128 stands for zero in the data rows.
Some points:
"118 120 131 138 135 122 145 119 124 121 124 124 112 111 128 125 105 136 115 140 135 112 182 94 255 96 153 108 123
 118 116 134 114 115 130 168 134 117 119 111 128 117 132 115 138 115 129 121"
"127 128 123 117 119 116 157 108 142 115 142 116 117 117 107 133 128 131 136 125 198 98 96 121 130 111 161 147 205
 89 129 142 120 123 127 93 115 154 104 119 115 184 108 96 155 118 93 187"
"116 121 114 162 111 125 113 116 144 109 129 124 144 161 125 121 109 117 126 108 123 122 145 126 110 111 124 109 122
 136 117 105 247 119 110 158 128 140 109 104 139 179 121 165 115 126 126 112"
"189 175 74 124 120 129 118 115 132 182 188 159 128 90 146 160 103 127 118 120 123 120 133 118 119 125 115 113 127
 133 94 134 121 115 119 124 122 134 121 120 115 131 101 192 118 99 137 124"
"98 116 139 142 122 131 120 123 125 127 131 107 122 119 153 117 116 119 142 117 117 196 188 99 100 124 119 136 163
 107 118 134 117 120 130 109 137 168 89 195 117 142 120 114 116 123 150 112"
"124 118 113 110 96 132 112 148 103 110 137 121 132 145 100 126 113 128 138 199 131 116 133 121 118 114 166 114 129
 141 121 119 126 129 120 111 141 120 127 106 110 133 221 148 113 145 119 146"
"115 121 171 151 195 128 117 124 118 128 116 117 120 101 168 89 128 207 122 121 116 96 117 108 131 135 125 160 149
 120 120 95 142 114 122 90 126 105 174 143 107 179 115 138 123 121 121 96"
"136 125 148 142 92 106 117 105 126 145 129 244 91 122 156 110 136 122 104 153 113 140 114 123 129 115 110 106 162
 154 164 106 126 107 103 115 118 163 109 105 137 124 127 121 123 133 132 159"
"137 126 157 118 141 120 126 108 110 115 152 136 103 107 123 122 116 182 157 91 147 108 105 116 114 123 132 109 100
 130 138 148 102 139 110 147 175 174 117 141 141 128 137 114 109 117 146 126"
"115 123 102 119 129 150 122 161 117 123 158 180 184 152 96 130 131 164 100 142 116 138 83 127 140 139 127 127 107
 136 120 92 116 141 117 113 142 123 95 182 91 152 133 122 133 109 121 104"
"115 147 109 125 129 121 151 119 131 128 132 130 103 134 118 122 126 113 125 122 110 129 130 132 150 141 111 93 124
 128 115 148 159 247 120 142 129 130 122 116 111 146 102 110 113 131 130 126"
"130 137 110 108 136 160 89 114 109 108 115 159 160 197 156 120 114 149 118 115 128 110 151 130 143 94 137 146 115
 123 119 117 112 129 126 113 95 153 122 149 192 113 109 122 112 121 119 141"
"199 101 111 121 113 133 177 113 96 137 104 123 122 112 122 124 114 125 119 131 150 108 149 102 117 135 119 128 104
 134 128 119 124 126 115 110 131 124 121 131 112 124 132 110 164 151 245 135"
"112 126 129 209 117 106 130 117 119 116 114 132 150 161 109 119 131 127 119 115 117 123 110 130 126 118 108 113 113
 101 163 196 102 121 135 112 122 135 108 124 100 140 188 184 148 98 119 133"
"115 112 94 175 127 133 117 152 97 134 114 102 167 114 218 148 98 114 117 127 129 136 94 111 126 128 126 140 111
 151 124 177 122 131 109 117 103 129 142 123 126 120 155 101 105 153 116 166"
"117 128 182 95 124 123 128 115 126 175 102 185 255 93 112 115 140 103 109 114 150 117 153 110 121 133 132 130 118
 111 111 163 150 137 112 125 126 121 118 121 125 112 118 108 113 133 116 116"
"113 117 119 122 157 144 127 119 113 113 132 126 127 121 119 116 126 125 110 182 213 217 163 113 110 127 120 111 111
 120 154 111 134 111 154 93 120 105 133 90 120 127 109 147 110 122 137 133"
"132 169 133 117 132 108 115 117 132 103 120 104 129 136 135 104 164 119 111 160 114 132 90 113 123 139 202 145 113
 128 101 144 107 120 131 110 136 124 87 134 187 110 90 172 138 118 176 119"
"121 116 136 101 164 117 164 120 128 118 119 134 126 136 103 121 124 101 136 101 142 147 135 159 137 100 118 165 118
 250 129 124 111 123 126 88 123 150 136 98 132 116 122 131 123 127 119 111"
"216 132 140 194 163 115 121 132 117 121 127 107 130 109 104 139 113 106 126 156 107 175 132 121 126 104 135 179 139
 100 133 99 138 155 103 140 111 113 102 141 122 107 119 109 126 114 103 124"
"126 112 135 137 121 161 114 116 124 135 117 118 132 112 116 116 141 115 99 201 81 117 117 143 154 123 114 90 166
 131 109 138 119 123 143 108 185 151 162 133 160 137 105 106 115 142 118 107"
"112 122 118 118 128 128 119 129 134 127 125 115 123 128 101 143 122 125 120 161 160 91 180 108 99 126 98 145 165
 109 134 125 105 182 130 125 142 149 132 147 142 101 125 152 125 109 124 114"
"139 126 110 89 153 118 121 255 123 149 150 139 110 120 134 126 104 122 121 123 129 114 125 119 119 132 140 107 133
 119 163 156 150 115 128 117 128 127 123 117 128 124 108 124 126 103 121 99"
"124 154 129 125 119 120 95 143 126 119 116 121 132 112 153 121 154 128 190 183 190 116 117 118 135 125 102 121 106
 161 99 114 115 123 124 161 96 144 127 125 108 134 121 110 186 110 95 98"
"174 112 147 169 139 124 96 131 119 112 119 118 128 121 97 133 127 99 127 113 136 113 119 192 139 163 104 102 115
 121 121 152 125 120 108 120 155 145 140 128 170 117 101 124 154 131 111 110"
"122 136 125 140 116 121 117 133 121 146 103 132 112 124 149 119 131 135 120 102 127 153 162 163 159 184 91 159 109
 125 121 102 103 121 128 107 133 127 95 97 143 163 162 121 143 116 114 111"
"120 108 128 110 120 100 115 106 136 112 131 125 128 179 168 154 94 129 107 135 117 128 113 131 114 127 114 126 115
 125 130 137 185 149 144 106 130 120 128 126 111 102 111 96 249 129 151 126"
"105 135 143 131 142 125 108 136 114 102 130 130 151 112 81 136 136 181 133 103 100 170 148 125 119 126 115 107 133
 170 115 132 110 134 111 159 124 92 139 122 127 108 119 118 155 99 124 206"
"97 122 124 141 142 111 118 131 119 169 91 115 111 154 100 139 140 108 172 127 155 118 90 114 173 142 107 127 135
 131 124 117 152 111 123 125 100 120 133 144 116 107 110 191 109 113 184 145"
"122 110 90 118 136 147 142 122 114 129 114 116 120 136 113 118 141 162 140 110 115 159 120 114 119 173 139 114 236
 161 91 156 130 111 106 149 101 121 115 115 130 99 144 114 153 128 129 98"
"145 126 118 138 145 117 137 108 141 112 138 124 124 162 137 97 122 169 106 147 164 134 127 133 96 122 124 110 99
 121 130 134 102 141 115 192 127 146 183 105 107 113 109 122 110 138 121 108"
"121 139 120 120 124 125 98 126 146 121 126 116 117 116 116 127 145 154 194 144 130 167 118 155 127 92 138 130 127
 107 131 126 150 140 124 124 107 159 127 111 136 105 130 113 105 131 131 109"
"112 121 141 177 123 113 142 124 119 141 116 124 112 114 132 116 117 117 118 121 151 102 159 188 102 151 251 77 128
 167 119 109 130 126 115 113 116 114 120 155 100 118 121 119 122 125 120 126"
"100 111 96 109 113 124 129 116 153 131 122 127 125 120 123 136 122 129 105 129 107 136 154 171 172 204 180 191 102
 97 134 115 120 120 121 156 100 165 120 116 95 122 124 119 117 125 127 114"
"137 123 129 164 111 168 189 212 210 111 106 137 114 150 120 102 119 131 120 106 129 124 123 112 127 124 113 128 112
 119 117 120 117 123 123 111 125 137 108 104 151 104 119 102 117 142 120 136"
"150 144 124 118 128 255 146 94 145 170 137 114 120 107 125 106 122 107 129 108 120 125 108 126 115 113 136 129 115
 115 122 114 124 119 117 128 128 119 127 108 118 118 147 167 178 119 104 129"
"88 108 105 167 190 129 122 120 110 121 181 187 116 110 114 127 136 96 123 114 141 98 109 143 108 126 120 137 134
 103 122 106 116 126 217 169 114 112 113 125 144 96 137 99 123 163 156 124"
"176 139 184 100 130 123 125 119 116 84 181 105 130 181 127 125 130 99 120 120 128 120 123 146 151 152 106 114 144
 132 121 111 127 105 123 130 110 126 112 142 93 140 161 112 94 157 144 105"
"170 119 127 132 96 123 120 119 133 134 105 100 132 121 128 111 124 145 115 119 116 97 120 106 119 131 115 140 135
 183 109 142 155 131 253 152 127 143 93 136 115 120 134 128 95 131 101 145"
"124 119 129 162 135 125 141 113 114 147 115 95 155 144 121 182 124 130 113 120 131 115 114 112 130 132 131 123 146
 134 166 118 135 131 122 114 138 136 162 94 140 121 111 110 105 119 127 124"
"102 126 131 145 114 132 98 138 116 119 141 124 113 113 111 127 112 115 134 127 110 88 133 110 106 121 140 220 137
 169 151 126 148 129 112 153 202 139 138 111 118 102 130 123 128 108 132 123"
"123 132 159 113 108 119 178 152 101 102 112 123 165 105 153 132 116 109 121 114 109 128 124 129 111 100 137 108 149
 113 143 87 111 108 161 192 121 122 133 106 173 157 128 144 161 104 131 117"
"130 111 113 115 114 122 133 112 135 135 122 104 151 131 153 241 186 175 125 124 126 117 124 152 111 123 122 117 124
 121 133 99 103 115 130 126 130 123 120 102 143 148 126 112 104 102 143 114"
"125 127 126 98 176 128 144 106 111 118 134 126 97 104 132 152 189 142 106 122 120 133 121 120 130 117 126 125 103
 114 149 189 208 95 111 128 122 129 110 133 145 105 181 113 122 108 109 115"
"114 113 149 107 148 120 146 126 106 123 112 130 120 132 193 117 139 108 126 115 127 120 109 136 122 123 120 121 146
 114 114 110 113 238 113 132 121 108 105 113 144 123 167 175 118 122 124 118"
"139 119 112 109 109 143 135 134 102 116 124 116 122 111 130 118 107 146 139 125 150 108 167 226 146 111 91 122 122
 110 116 127 151 112 127 109 113 92 132 188 155 118 127 142 119 129 115 164"
"118 161 156 123 104 136 150 118 94 106 128 136 104 125 110 125 104 142 146 155 127 115 124 98 105 242 122 133 101
 111 120 129 139 124 141 123 110 117 146 110 174 136 125 134 116 130 101 148"
"154 126 125 98 139 134 85 100 169 137 96 135 115 120 139 138 109 108 147 126 116 124 129 106 131 162 138 102 138
 155 236 112 109 133 132 134 113 108 123 172 131 112 130 124 126 117 100 128"
"109 106 197 114 118 122 127 130 146 245 206 88 109 171 119 108 115 135 99 129 118 133 126 131 119 113 117 129 116
 123 126 128 115 120 125 135 103 122 115 115 136 111 120 128 136 131 111 146"
"122 116 127 126 133 114 178 106 136 152 138 152 162 145 140 119 94 144 255 170 82 124 119 132 119 121 125 121 111
 108 124 133 125 106 129 115 146 106 107 114 115 115 113 109 111 138 121 116"
"120 113 122 116 117 148 120 123 122 117 130 129 111 124 128 111 135 104 131 144 110 119 149 153 105 107 128 161 119
 139 173 221 100 126 128 150 98 100 129 123 121 211 98 117 125 121 147 105"
"140 116 130 113 107 115 111 133 111 125 133 131 116 109 127 132 118 115 123 127 115 164 104 144 147 127 139 185 141
 131 108 118 128 132 114 138 141 100 143 110 136 147 108 127 114 142 141 168"
"99 255 111 126 130 125 132 130 127 146 109 111 129 133 121 122 120 125 105 123 116 113 131 145 120 105 109 132 142
 132 153 117 121 116 119 119 124 122 127 125 116 120 149 89 126 162 151 122"
"122 123 130 102 126 113 159 139 113 120 108 117 129 107 134 113 129 107 118 128 106 141 121 154 121 126 114 121 126
 101 124 114 123 114 137 151 148 233 187 161 82 97 121 152 130 116 122 164"
"138 128 174 122 101 173 87 159 159 130 94 135 117 117 110 123 141 143 134 128 129 114 102 132 123 115 123 119 130
 109 131 119 139 135 114 144 111 115 131 127 106 136 130 113 108 121 202 152"
"116 115 133 120 128 115 112 137 115 126 105 128 114 105 98 178 117 161 124 112 118 127 130 108 123 109 130 127 118
 117 133 127 116 123 117 130 116 137 118 133 127 137 114 189 167 255 99 103"
"116 132 120 119 111 116 120 123 135 147 99 125 106 143 137 126 113 115 118 109 197 175 106 131 123 122 118 125 124
 119 109 135 119 105 125 179 235 94 114 161 137 136 140 120 117 130 108 113"
"122 112 103 130 115 92 147 121 169 157 141 131 114 117 98 124 125 106 126 127 119 133 114 95 117 113 131 129 104
 131 100 109 122 124 112 121 96 131 200 201 210 166 195 104 138 116 128 107"
"142 139 126 122 121 130 111 124 122 135 107 134 114 119 103 128 118 135 129 100 110 173 118 131 137 106 150 114 108
 115 119 138 139 170 226 97 127 131 166 120 108 146 137 116 128 114 129 112"
"119 118 104 138 90 115 194 119 138 108 141 116 138 111 126 106 162 143 118 135 130 131 116 127 134 115 108 151 133
 153 185 127 146 138 119 123 122 91 130 171 121 113 100 150 111 136 107 116"
"105 141 110 128 103 133 98 127 147 103 209 91 173 99 139 108 124 111 145 85 133 135 116 119 163 155 130 101 124
 127 157 122 119 128 131 102 141 128 140 123 137 119 125 129 137 146 155 127"
"128 127 98 115 171 135 134 128 90 134 123 119 123 190 131 124 169 88 143 106 107 118 140 92 124 126 142 115 104
 121 132 102 129 117 122 142 156 143 135 139 117 175 97 115 128 139 104 189"
"129 112 106 107 208 93 113 127 224 111 119 118 140 107 125 115 124 114 112 144 108 111 136 132 112 136 110 115 125
 128 106 124 118 117 121 125 139 114 118 107 123 162 163 147 126 145 142 188"
"164 127 121 113 112 106 111 124 132 113 128 170 138 180 135 120 125 115 134 97 126 121 140 130 140 134 147 151 175
 96 111 147 114 110 128 109 136 90 200 110 105 106 134 148 127 121 115 107"
"101 143 187 132 120 167 152 137 172 85 139 147 98 142 155 229 121 102 118 131 119 131 132 109 120 119 126 124 116
 138 86 139 115 113 128 114 120 111 139 151 96 113 109 139 106 117 116 119"
"143 122 122 141 91 122 114 156 129 137 140 126 113 128 148 118 252 144 145 120 114 114 162 116 116 118 127 124 109
 114 115 117 117 126 131 114 137 108 131 117 111 103 125 122 147 142 117 139"
These points spread out most along one direction. For each point below, how far along it does it lie, from 0 to 99? The average is 50, and the first point in the table lies past the average. One standard deviation of the points above along it is 16.
"121 139 120 120 124 125 98 126 146 121 126 116 117 116 116 127 145 154 194 144 130 167 118 155 127 92 138 130 127
 107 131 126 150 140 124 124 107 159 127 111 136 105 130 113 105 131 131 109" 58
"105 135 143 131 142 125 108 136 114 102 130 130 151 112 81 136 136 181 133 103 100 170 148 125 119 126 115 107 133
 170 115 132 110 134 111 159 124 92 139 122 127 108 119 118 155 99 124 206" 55
"102 126 131 145 114 132 98 138 116 119 141 124 113 113 111 127 112 115 134 127 110 88 133 110 106 121 140 220 137
 169 151 126 148 129 112 153 202 139 138 111 118 102 130 123 128 108 132 123" 77
"112 121 141 177 123 113 142 124 119 141 116 124 112 114 132 116 117 117 118 121 151 102 159 188 102 151 251 77 128
 167 119 109 130 126 115 113 116 114 120 155 100 118 121 119 122 125 120 126" 76
"88 108 105 167 190 129 122 120 110 121 181 187 116 110 114 127 136 96 123 114 141 98 109 143 108 126 120 137 134
 103 122 106 116 126 217 169 114 112 113 125 144 96 137 99 123 163 156 124" 53
"140 116 130 113 107 115 111 133 111 125 133 131 116 109 127 132 118 115 123 127 115 164 104 144 147 127 139 185 141
 131 108 118 128 132 114 138 141 100 143 110 136 147 108 127 114 142 141 168" 63
"130 137 110 108 136 160 89 114 109 108 115 159 160 197 156 120 114 149 118 115 128 110 151 130 143 94 137 146 115
 123 119 117 112 129 126 113 95 153 122 149 192 113 109 122 112 121 119 141" 42
"132 169 133 117 132 108 115 117 132 103 120 104 129 136 135 104 164 119 111 160 114 132 90 113 123 139 202 145 113
 128 101 144 107 120 131 110 136 124 87 134 187 110 90 172 138 118 176 119" 50
"122 110 90 118 136 147 142 122 114 129 114 116 120 136 113 118 141 162 140 110 115 159 120 114 119 173 139 114 236
 161 91 156 130 111 106 149 101 121 115 115 130 99 144 114 153 128 129 98" 65
"142 139 126 122 121 130 111 124 122 135 107 134 114 119 103 128 118 135 129 100 110 173 118 131 137 106 150 114 108
 115 119 138 139 170 226 97 127 131 166 120 108 146 137 116 128 114 129 112" 64
"124 154 129 125 119 120 95 143 126 119 116 121 132 112 153 121 154 128 190 183 190 116 117 118 135 125 102 121 106
 161 99 114 115 123 124 161 96 144 127 125 108 134 121 110 186 110 95 98" 54
"150 144 124 118 128 255 146 94 145 170 137 114 120 107 125 106 122 107 129 108 120 125 108 126 115 113 136 129 115
 115 122 114 124 119 117 128 128 119 127 108 118 118 147 167 178 119 104 129" 14
"124 118 113 110 96 132 112 148 103 110 137 121 132 145 100 126 113 128 138 199 131 116 133 121 118 114 166 114 129
 141 121 119 126 129 120 111 141 120 127 106 110 133 221 148 113 145 119 146" 52
"119 118 104 138 90 115 194 119 138 108 141 116 138 111 126 106 162 143 118 135 130 131 116 127 134 115 108 151 133
 153 185 127 146 138 119 123 122 91 130 171 121 113 100 150 111 136 107 116" 60
"101 143 187 132 120 167 152 137 172 85 139 147 98 142 155 229 121 102 118 131 119 131 132 109 120 119 126 124 116
 138 86 139 115 113 128 114 120 111 139 151 96 113 109 139 106 117 116 119" 22
"118 161 156 123 104 136 150 118 94 106 128 136 104 125 110 125 104 142 146 155 127 115 124 98 105 242 122 133 101
 111 120 129 139 124 141 123 110 117 146 110 174 136 125 134 116 130 101 148" 56
